In the data rows, zero lies at 4.5, halfway between 4 and 5.
Here are some numbered points:
7;3;5;4;5;2;2;4;6;4;3;4;8;0;4;6 0
7;3;5;5;5;2;1;4;5;4;3;4;8;0;4;6 1
4;2;3;3;3;5;3;6;4;3;5;5;2;5;3;3 2
7;3;5;5;5;3;2;5;5;3;3;4;8;0;4;5 3
4;4;4;4;5;8;5;5;4;7;5;5;4;2;5;6 4
5;4;8;6;4;5;4;5;2;4;7;7;5;3;6;5 5
4;6;4;4;6;4;7;3;4;8;5;8;6;8;4;4 6
3;4;6;4;4;6;5;3;5;4;4;4;3;7;5;4 7
5;6;5;5;4;3;4;4;5;2;7;4;4;5;4;1 8
9;7;3;7;4;3;6;4;4;4;3;3;5;6;5;4 9
9;8;3;7;3;3;7;4;4;4;3;3;5;6;6;5 10
5;3;3;3;2;6;3;5;4;3;5;4;2;6;4;4 11
5;7;5;5;4;5;4;6;6;4;6;6;0;8;6;7 12
4;3;3;4;4;6;5;3;4;7;5;5;3;6;5;4 13
2;5;5;4;6;3;6;6;3;3;5;5;1;5;2;2 14
5;7;4;3;6;1;3;4;4;4;7;5;5;4;2;2 15
4;7;3;5;7;2;5;5;5;8;5;7;3;6;4;5 16
7;5;3;4;3;5;7;3;4;5;4;5;5;6;5;2 17
4;6;9;6;5;6;5;4;4;4;5;2;7;4;6;4 18
5;5;2;6;4;3;7;5;2;7;6;5;2;5;6;2 19
5;2;8;6;4;7;4;4;4;3;4;4;5;2;7;5 20
5;3;4;4;5;5;4;6;1;4;4;5;0;2;5;3 21
Which three points above are nearest to each new point? Their numbers follow each, nearest first.
3;6;3;4;5;5;7;4;5;9;4;6;6;9;7;6 6 13 16
3;4;3;4;7;5;4;4;5;8;5;4;6;3;3;7 4 13 16
4;3;3;4;5;6;5;3;3;7;5;5;3;6;5;3 13 7 17
4;7;4;4;6;3;7;3;4;8;5;8;6;8;4;4 6 16 17
4;7;4;4;6;3;7;3;4;8;5;9;6;9;4;4 6 16 17
5;2;4;7;3;4;8;4;4;4;4;3;5;6;5;2 17 7 13
4;6;8;6;4;6;5;4;4;4;4;2;7;4;6;4 18 20 7
4;6;4;4;6;4;7;4;4;8;5;9;6;8;4;4 6 16 13
3;1;5;7;0;5;5;7;7;0;1;1;4;3;6;9 20 11 7
4;7;4;4;6;3;7;3;4;8;5;9;6;8;4;4 6 16 17
